Each row has a name. Each piece below is followed by the name of the row it came from, unless a question asks for something else. Each question is about the rows just above it. Places in a row count from 1.

[ -7  47 -18   2  13 -22  -5  51   0   2 -60] -> Teb
[  2   7 -28   6 -85  -8   6 -14  -8   2  38] -> zudo
[-25  67 -23   4  15 -66  -1 -42  -9   5  11] -> Zon
[-19  -1  -8   2   7 -28   6 -83  -8   2  38] -> mazi
[  7  44   2   0  -7  29 -12  70   0   1 -47] -> Vavu
What is the next entry after [  2   7 -28   6 -83  -8]?  [2]
Repeated in Teb:  [2]

[21 15 41 18 16 19 20 34 12 68 58 18 16 42 28 19 28 26 23 78 30 32 32 44
 53 27 47 11 22 46 56] = bif
[41 16 25 18 19 34 16 31  5 25 40 22 12 16 17 19 15 13 40 35 28 30 20 31
 15 13 23  9 24 27 34] = Buv
[40 22 12 16 18 19 15 31  5 33 31 25 16 29 16 17 13 14 33 23 35 26 10 26
  9 11 19  6 20 22 29] = nel
[60 22 30 25 27 68 16 34  6 59 45 52 24 66 14 13 20 12 45 19 47 38 25 40
 13 14 26 11 26 33 30] = rek
[24 19 27 24 35 19 12 18  4 38 24 25 13 44 11 13 21 12 12 27 22 15 27 62
 47 36 51 16 39 49 38] = Nozo
[28 12 14 13 12 33 12 31  4 24 39 15 10 16 16 16 11 12 29 26 23 23 16 19
  9  9 17  5 14 17 28] = Rav
[24 19 27 24 35 19 12 18  4 38 24 25 13 44 11 13 21 12 12 27 44 37 27 32
 20 16 26 11 18 27 22] = veva
[28 31 50 21 28 58 47 22 15 61 64 36 14 31 21  9 19 18 20 23 48 36 35 55
 31 27 36 15 21 49 64] = gal
What is the next entry after [22 12 16 18 19 15]?  [31]
What is the next entry after [40 22 12 16 17 19 15]?  [13]
Which entry of Nozo is missing from [35 36 25 19 27  4 18 12 51 39 21 62 44 19 12 38 11 38 22 24 49 12 15 13
 24 27 24 13 47 27]?  [16]
Rav without one entry, shuffled: [14 12 11  4 24 23 17 12 10 28 14 33  9 29 16 12 13 12 17 28 23 19 16  9
 31 39 15 16 16  5]. Gone:  [26]
Among the named rows, does one hold [13 13] next to each other, in this order?  no
Give the next entry after [22 46].  [56]
The row with [40 22 12 16 18 19 15 31  5 33 31 25 16 29 16 17 13 14 33 23 35 26 10 26
  9 11 19  6 20 22 29] is  nel

[-14 -12   1   6 -12 -25   5 -13 -23  10  -1  14   0 -16]  Fal
[-50 -20 -30  11 -26 -48  31 -33 -22  47 -38  27 -12 -48]  Gud
[ 49  -4  75 -26  86   0 -66  57  72 -52  28 -10 -36  61]  dase
[ 49  -4  75 -26  32   0 -66  57  72 -52  28 -10 -36  61]  Fonep
[-27 -28 -12  16   1 -20   7 -16  -5 -27 -20  16 -24 -27]  Sibo
[-76  -4  75 -26 -41 -37  55 -46 -38  49 -59  64 -12 -82]  veme
[  0   5  -8   9 -32   1  -6  -6 -22  17  -5  -6  -6  -9]  Gatok
[ 29  12  58 -35  32 -32 -29  34   9 -22  14 -24 -11  35]  mozar
[ 64  29 -60 -37 -37 -60  39  55  35 -51  47 -60   5 -60]  koz
[ 29  12  58 -35  32 -32 -29  34  22 -20  38 -15   2  31]  Fubid
What is the next entry after [ 75 -26 -41 -37  55 -46]?  [-38]
Which row holds [ 49  -4  75 -26  86   0 -66  57  72 -52  28 -10 -36  61]?  dase
Which value appears more than once in Gud?  [-48]
Which value appears more than once in Gatok?  [-6]
Which value appears more than once in Fal?  [-12]
Is [  1 -32   9  -8] printed in one of the named rows, side by side and in this order?  no
asked: [-50 -20 -30  11 -26 -48  31 -33 -22  47 -38  27 -12 -48]  Gud

[-11  25 -18 -13  -9  24 -18 -18 -13  13   3   4 -11   0 -34 -11  -4  13
  14 -11  14 -18 -17   5] -> puram
[  5   8 -21  -5   3  11  12  -6   7   6   9  14  11   8   1 -12  12  -8
 -20  13  -3  -1  -7  -7] -> kimo
[ -1   5 -28  -5  17  15  14 -11   5   7  11  13  16   6  -8 -10  15  -4
 -18  -2  -2  -4  -5 -11] -> nuzi
[  5  23 -14  -7  -6  -3  -6  -1  16  -6   9  -5 -10  -3   5 -10   6  -2
 -10  -3 -20  -8 -10  -6] -> kizo
[ 14  42 -16  27   0  69   0  14 -24 -45  -9 -10  26 -12 -22 -14  -5  34
  -2  29 -32 -12  15  41] -> laleb
Which row holds [  5  23 -14  -7  -6  -3  -6  -1  16  -6   9  -5 -10  -3   5 -10   6  -2
 -10  -3 -20  -8 -10  -6]?  kizo
Give the next entry after [-10   6].  [-2]
asked: [-11  25 -18 -13  -9  24 -18 -18 -13  13   3   4 -11   0 -34 -11  -4  13
  14 -11  14 -18 -17   5]  puram
The row with [ -1   5 -28  -5  17  15  14 -11   5   7  11  13  16   6  -8 -10  15  -4
 -18  -2  -2  -4  -5 -11] is  nuzi
Which entry of kimo is missing from [  8  -8  13  12  -7   7   6  11 -12  -7   9  11  -6   3   5  -1  12   8
 -21   1  -3  14  -5]?  [-20]
Among the named rows, does one hold [ 14 -11  14 -19] next to each other, in this order?  no
asked: [  5   8 -21  -5   3  11  12  -6   7   6   9  14  11   8   1 -12  12  -8
 -20  13  -3  -1  -7  -7]  kimo

[  4  -2  -6   6 -12   8  -2   6  -4   1 -14  10  -4 -10 -13  14   5 -14
  -5  25  -4  15  -2   4 -19   7   0   0   1] -> Peg
[ -8  17  -6  15 -13  12   2 -19  17  13 -19  18  17 -15   2   3 -43 -17
  10 -15   8   1  17   1  -5   2  -9  -6  11] -> miki
[-32  13  61  29 -27 -42  -4  84  -6 -47  29  30  -6  45  -4 -15   9  20
   6  -7 -25   6   9 -34  25  -1  16 -10 -14] -> Mapa
[  4   8  -6 -17  14  -6  -6  10 -42  -9  25 -17  -2  13   4  -2  29  20
   5  19 -10  11 -20  -6   6 -12   5  -2 -15] -> konu
[ -4   8  17   0  19   5   6 -13  15 -48  30  29  -6  44  -2 -15  10  20
   4  -9 -25   6   8 -34  25  -1  14 -10 -16] -> vabik
[-36  12  71  26  16 -42 -11  81 -13 -45  26  30  -7  45  -9 -21   7  20
   7   1 -25   1  16 -38  23   1  21 -11  -8] -> livir
[-47  -9 -42  29  13  -4  61  28 -27 -31  83  21  -2  -5  -7   4  11  -4
   8  17   0  19   4   6 -13  15   8  18 -16] -> lave
[ 19   0   3  11  -4  11  -1  -6   4   6 -17  12 -13   4 -23  26   5 -19
  -4  18  -4  12   1  -3  -6  -3   6  16   2] -> gufov
[  6 -13 -21 -14   7   5 -20 -28 -33  -3  19 -13  18 -12   8  -5   3   1
  33   5  -8   9 -17  -9   6 -22 -19  -4  -8] -> Paba
[  1 -21 -20  -2  -5  11 -18 -40  -4   6   2   0  23 -22   6  -3 -25 -14
  35  -7  -1   2  -3  -7   2 -16 -24  -5   1] -> masav
[-31  13  61  28 -27 -42  -4  83  -9 -47  29  30  -7  45  -4 -16   9  21
   5  -6 -26   5  11 -36  25  -1  17  -9 -13] -> Nat
What is the next entry after [-31  13  61  28 -27 -42  -4  83  -9 -47  29]?  [30]
Shuffled livir with one entry gone: [ 71  -7  26  12   1 -11   7 -11   1  20  23   7  16  26 -36  30 -38  -8
  21 -13 -42  -9 -21 -45  16 -25  81   1], missing  [45]
The next entry after [ -4   8  17   0  19   4   6 -13  15]:  [8]
Which row holds [-31  13  61  28 -27 -42  -4  83  -9 -47  29  30  -7  45  -4 -16   9  21
   5  -6 -26   5  11 -36  25  -1  17  -9 -13]?  Nat
[  1 -21 -20  -2  -5  11 -18 -40  -4   6   2   0  23 -22   6  -3 -25 -14
  35  -7  -1   2  -3  -7   2 -16 -24  -5   1] is in which row?  masav
Shuffled Nat with one entry gone: [ -1 -26  30  61 -36  29  -7   5  25 -42  28   9 -31  -9  21  -4  -4 -16
  45  13  83 -47  11 -13   5  -9  -6  17], missing  [-27]
asked: [-32  13  61  29 -27 -42  -4  84  -6 -47  29  30  -6  45  -4 -15   9  20
   6  -7 -25   6   9 -34  25  -1  16 -10 -14]  Mapa

